In the rows, zero is written as 128.
One turn or mirror swaps these rows in pairs. Which row does each one swap with?
rek: [132 118 151 135 121 106 154 136 148 147 100 133 118 128 120 128 178 153
 125 127 141 130  69 113 101 142 165 125 146 163 110 118 132 130 165 134
 155 119]
bome: [118 111 133 139 149  86 152 133 154 131 111 156  88 115 120 127 154 139
 110 143 169 103 115  93 134 131 128 142 140 150 154  82 126 154 146 150
 153 106]
Zarek: [101 102 140 119 111 102 167 112 151 117 125 136  93 133 117 130 173 145
 109 144 153 131 102 112 102 149 157 134 154 147 119 104 109 155 138 131
 149 118]
zene: [111 108 132 127 133  98 149 125 151 130 122 148  95 114 138 114 148 133
  90 142 147 105 114  84 106 151 126 141 134 148 151 101 130 146 144 169
 160  93]
zezo: [122 132 100 172 146 124 123 154 138 150 131 127 112 114 137 123 100 133
 143 159 133 113 131 132 136 107  88 148 136 127 170 113 138 154 104 122
 149 116]
mevat: [121 141 133 173 110 140 131 119 134 136 116 102 136 123 119 130 132 129
 148 151 134 131  99 128 112 111 113  99 121 105  94 118 132 107 100  83
 154 116]
mota: [112 124 142 101 114 113 158 114 135 140 107 120 127 123 116 113 172 122
 125 135 144 134 121 104 111 146 161 131 136 144  97 119  92 149 145 116
 142 118]
kero: [119 124 156 149 112 114 150 107 145 123 105 121 121 123 107 131 168 133
 125 141 156 125  88 100 110 125 139  95 124 122  84  97 122 107 129 103
 158 110]
Sukog: [114 136  97 164 136 133 118 150 132 149 139 121 112 112 157 111  97 129
 121 158 116 110 128 125 114 129  88 142 123 128 164 129 148 138 112 143
 158 106]
vima: [113  97 133 137 127  85 154 120 146 126 107 151  99 120 132 129 168 135
 109 138 167 110 107  87 131 134 147 145 146 154 139  87 124 147 150 148
 162 102]
bor: [107 173 114 139 131 144 125 149 115 158 116  96 129 116 144 115 126 122
 143 148 128 131 131 144 130 126 127 112 113 130 106 138 130 120 141  95
 146 136]
bub: [135 142 117 171 117 144 125 157 130 166 120 106 141 127 137 126 124 146
 157 144 106 138  85 153 103 118 126 131 138 140 124 151 144 129 124 106
 151 129]
Lavom: [116 135  89 182 131 131 115 149 125 151 129 115 121 115 154 127 103 129
 148 159 129 119 124 139 138 105  98 145 133 128 156 125 149 138 110 115
 161 117]
golud: [ 98 161 100 169 129 145 124 151 127 141 140 102 101 126 149 129 112 141
 139 160 128 132 116 167 120 122 112 116 129 125 132 134 152 125 124 103
 154 139]

Zarek is swapped with golud
zene is swapped with Sukog
bome is swapped with zezo

One turn or mirror swaps these rows in pairs. Which row does each one swap with?
zosaf: [102 138 145 120 126 105 136 133 150 133 155 123 114 120 162 113 109 148
 110  96 118 106 139 127 128 121 149 116  96 133 130  99 136  92 106 128
 144 132 130  95 115 136 129 103 129 131 149 167 123 116 124 156 132 138
 106 126]
koga: [163 103 161 152 137 133 129  87 132 130  80 119 138 135  95 143 135 151
 119 136 146 110 129 126 128 121 138 137 163 104 129 126 114 144 141 126
 128 111 124 155 124 135 127 111 111 107 130 118 132 138 148 124 137 136
 154 128]
konu: [119 151 125 135 126 125 148 112 122  95 139 112 119 115 140 145 135 124
 112 121 134 139 133 144  80 118 124 100 159 166 122 143 147 108 125  96
 135 134 143 121 125 152  95 143 116 147 154 128 125 107 126 111  99 140
 135 127]
tet: [126 155 134 129 135 116 142 123 119 104 102 111 116 124  92 142 136 152
 122 113 129 136 107 121 124 122 140 159 102 136  89  91 126 148 120 121
 107 139 137 110 116 137  96 135 150 115 132  93 117 126 126 103 105 110
 121 155]
nareb: [143 103 112 134 130 130 146 134 103 116 116 147 130 100 121 130 142 148
 119 142 128 153 148 136 126 110 135 128 155 102 120 141 105 144 109 132
 101 136 138 134 139 129 117 173 121  81 124 128 102 157 112 132 134 124
 116 139]
Gilud: [145 134 128 132 159 124 140 114 113 142 106 121 124 133 169 124 113 150
 115 136 131 118 145 142 110 146 135 129 163 165 113 165 134 135 115 125
 150 111 135 134 125 122 125 125  91 112 146 147 158 148 148 125 111 115
 137 137]
lupu: [130 123 130 143 149 119 122 111 148 147 118 127 149 108 119 115 130 154
 143 143 141 108 115 123 176 126 148 112 139 100 126 113 117 138 148 140
 127 103  97 137 122 125 139 121 125 111 143 136 140 104 144 127 153 145
 168 118]
bodol: [119 144 102 126 139 144 108 133 120 113 155 137 119 103 155 124 113 123
  96 107 144 164 134 145 129 128 117 145 106 127 103 109 124  94 125 126
 160 150 151 140 148 135 126 147 142 114 128 131 110 114 145 141 160 118
 126 115]
devad: [ 97 116 121 127 126 106 164 111 149 115 163 127 150 141 122 152 131 152
 138 111  99 149 128 126 132 109 136 126 138 136 119 133 157 129 125 144
 135 145 145 158 137 110 165 122 136 133 145 125 145 122 119 149  75 145
 113 136]
zuzi: [119 146  96 150 113 129 128 124 139 134 102  94 118 134 108 127 174 126
 118 130 127 135 124 120 144 107 137 123 110 115 143 112 130 129 105 111
 166 146 144 156 129 104 141 110 123 145 122  99 162 141 135 123 112 125
 149 165]
dupo: [106 131 147 105 121 109 106 119 132 110  98 118 112 148 110 148 121 132
 119 115 110 154  85 137 138 138 120 149 101 119 112  92  94 106 114 122
 117 137 119 108 120 119 131 119 113 118 125 156 121 104 106 148 139 140
 115 141]
bil: [107 134 130 118 128 107 120 142 127 152 138 131 126 124 136 111 113 138
 139 107 116 104 148 114 143 119 151 108 115 112 122 124 137 112 147 107
 152 118 101 135 101 130 149 107 134 118 166 165 108 146 115 145 147 163
 155 114]
kapob: [100 118 131 101 119 108 131 153 141 101 132 122 138 111 150 102 129 127
  90 139 126 172 153 130 111 164 102 111 127 120 120 136 161 147 101 120
 134 141 119 136 119 129 138 112 155 153 126 106 158 150 116 133 138 111
 131 139]
Tulu: [119  96 120 114 110 122 138 123 144  88 125 116 146 131 109 135 127 133
 132 161 129 165 145 156 120 153 107 116 104 134 123 131 129 151 133 132
 109 137 115 142 141 117 135 105 164 129 116 106 154 151 120 119 154 110
 121 131]

dupo is swapped with Gilud
lupu is swapped with bil
koga is swapped with zosaf

One turn or mirror swaps these rows in pairs. Which row does each one swap with?
Goze: [151 112 130 140 153 150 143 158  98 155 145 123 105 125 169 143 136 117]
samo: [137 128 114 128 120 120  99 116  94 167 139 121  94 157 189 123 141 116]
Pup: [166 145 134 120 134 117 111 107  90 133 118 109 126 150 115 147 122 141]
mar: [132 126 137 131 127 118  98 124  96 146 160  89 147 168 175 133 124 143]
tid: [155 131 141 124 120 123 146 110  98 143  86 129  95 164 150 167 122 147]
Tus: [149 144 156 130 101 109 164 132 123 153 126 141 114 179 146 104 122 132]
viba: [118 117 139 157 121 127 150 164 132 176 119 115 115 144 166 128 103 113]
zon: [135 144 124 134 124 122 120 114 100 152 115  62 121 153 188 119 144 132]
vus: [134 121 118 162 129 119 163  96 104 168 119  85 151 135 151 142 142 147]
nafeg: [157 146 153 168 109 133 147 104 136 163 107 103 157 140 161 139 121 144]
kepod: [109 141 140 133 116  94 161 127  83 141 141 120 120 163 155 142 161 118]
foged: [167 130 115 141 128 129 150 111  99 157 100 129 124 120 167  87 130 136]
Pifuv: [109 131 158 136 105 106 131 128 117 158 127 106 111 151 188 162 135 113]
dur: [166 146 126 147 129 122 186 111 105 177 114 125 151 154 146 152 141 122]
Soso: [126 131 145 148 110 121 113  86  97 141 108 101  99 151 172 113 111 143]
sevak: [133 133 133 136 122 117 106 129 106 147 109 146 121 135 115 153 119 138]
nurub: [177 137 110 141 145 144 138 110  85 152 124 117 153 134 156 138 103 147]
Dig: [140 132 142 117 141 122 129 173 116 156 107 121 142 152 145 129 103 105]
Nezap: [149 135 141 139 126 122 187 134 103 146 156  90 152 131 147 136 122 132]
Meruf: [149 134 144 141 130 126 130 115  97 154 161 145 120 150 128  98 133 130]

viba is swapped with Pup
tid is swapped with Goze
Tus is swapped with Meruf

One turn or mirror swaps these rows in pairs. Which row does each one swap with?
Salu: [ 96 158  97 125 133 157 154 111 114 119  94 133  78 123 130 121 126 149
 111 113 110 152 129 120 130 143  74 111 139 118 151 143 163 132 113 153
  91 112 126 151 126 116  91 145]
zam: [138 144 123 145 119 130 157 117 151 134  85  93 100 112  79 113 123 134
  86 131 175 133 133 131 106 125  86 111 153 105 113 132 144 131 123 167
 138 104 180 122 105 133 141 153]
rorub: [133 162 132 154 116 132 139 112 146 138 104 105 118  92  80 107 135 120
  93 133 177 122 123 136 113 118 102 133 160 112 128 140 137 141 130 183
 124 103 179 112 101 129 150 137]
derif: [134 145 129 152 116 151 172 123 139 145 114 101 131  88  97  88 137 128
 112 115 187 150 144 117 124 116 118 137 145 119 132 141 128 142 133 165
 128 113 150 115 104 126 147 145]
semig: [ 98 155 111 119 124 156 192  88 109 123  84 132  79 136 122 102  91 139
  98 116 129 148 136 115 121 141  64 114 130 116 144 137 151 127 103 149
 117  94 130 149 113 103 100 141]
bunaf: [132 154 144 129  77 125 119  73 130 141 138 122 101 116  92 107 116 131
 135 163 123  99 126 142 130 108 116 136 108  98 130 167  81 124 109 133
 124 116 149 130 162 129 131 134]
sopoz: [113 163 111 118 125 150 177  93 109 120 100 145  80 120 146 109 103 142
 114 109 119 124 151 101 127 136  77 116 138 123 146 140 150 117 101 142
  92 111 110 154 123 100  97 152]
remu: [134 155 143 131  81 110 116  78 129 152 137 117 103 116  92 116 122 130
 121 159 134 117 112 152 134 113 117 149 103  96 142 161  91 126 107 131
 114 129 147 129 158 128 130 127]
Ger: [136 145 138 106 120 156 120  88 142 141 107 147 117 118 132 126 133 119
 148 131 127 104  96 140 145 139 102 104 116 112 150 157  94 112 113 103
 116  92 124 147 157 103 129 135]
ravak: [ 90 181 107 107 118 151 176  81 108 132 108 142  74 128 129 117  95 139
 110 101 108 130 131 107 126 139  84 109 132 125 142 143 141 117 116 142
 101 103 109 151 128 108 104 132]
gusa: [136 142 114 158 122 125 147 118 154 130  91 101 112  90  87 110 130 141
  85 129 149 133 122 127 132 122 100 113 154 108 151 120 140 154 125 185
 123 118 170 113 123 149 138 133]
fil: [ 95 170  96 119 100 158 181  96 110 110 103 156  92 132 131 108 115 141
 127 111 125 125 133 115 121 151  73 114 136 123 136 146 151 123 109 124
 115 116 109 160 132 101 116 151]
Vefo: [131 140 141  99 111 141 116  83 137 129 107 145 123 117 125 120 118 117
 153 122 132  90 111 141 138 138  96 107 112 113 154 149  97 121 114 106
 110  78 124 151 159 101 119 139]
disup: [122 156 144 122  74 119 112  72 128 147 137 121 103 117  91 119 125 127
 129 155 139 103 122 147 129  98 113 141 105  94 136 169  94 129 123 137
 120 120 156 118 161 125 125 135]
bibat: [117 157 136 131  63 121 131  72 133 144 129 117 107 115  76 111 120 130
 121 163 131 106 126 148 121 100 127 139 109  93 130 157  92 124 116 134
 110 123 144 125 148 124 132 122]
faz: [160 136 135 145 106 126 136 122 151 143 103 106 119 107  87  95 144 143
 103 129 173 123 127 132 116 123 100 128 157 104 124 138 137 153 130 170
 121 102 179 115 114 127 157 138]
bul: [125 136 132 150  92 131 160 102 136 129 108 111 110  84  97  86 123 132
  89 129 159 142 146 117 115 129 107 134 152 118 114 130 122 151 114 195
 111 113 161 121 116 146 156 127]
gafi: [ 96 166 112 122 154 158 164 120 128 109 114 140  85 134 131 115 122 149
 112  95 136 114 128 111 110 142  71 119 152 125 126 147 153 114 119 151
 105 101 102 143 125 101 112 141]
nin: [103 177 104 123 140 150 173 104 111 120 123 127 101 121 117  91 105 133
 127  91 136 145 141 109 113 140 102 137 140 128 135 130 152 109 116 130
 113 124 101 147 111 109 106 155]
far: [142 148 143 102 125 154 120  91 137 127 110 138 122 137 135 124 120 130
 165 120 136 100 113 137 134 140  94 110 123 116 155 161 100 117 106 113
 120  71 129 147 155 105 129 140]
nugif: [130 151 145 106 112 151 112  90 138 130 115 135 125 121 117 121 125 131
 149 138 134  91 106 150 136 135  96 113 111 113 141 160  87 114 113 111
 113  72 121 150 151  99 124 130]
naleb: [141 132 140 135 118 137 138 112 154 149 123  91 116 103  85 109 112 138
  99 119 180 125 126 141 117 112 119 128 138 108 122 131 131 138 109 187
 125 104 173 108 110 133 149 131]

Ger is swapped with remu
disup is swapped with Vefo
far is swapped with bibat
gafi is swapped with bul

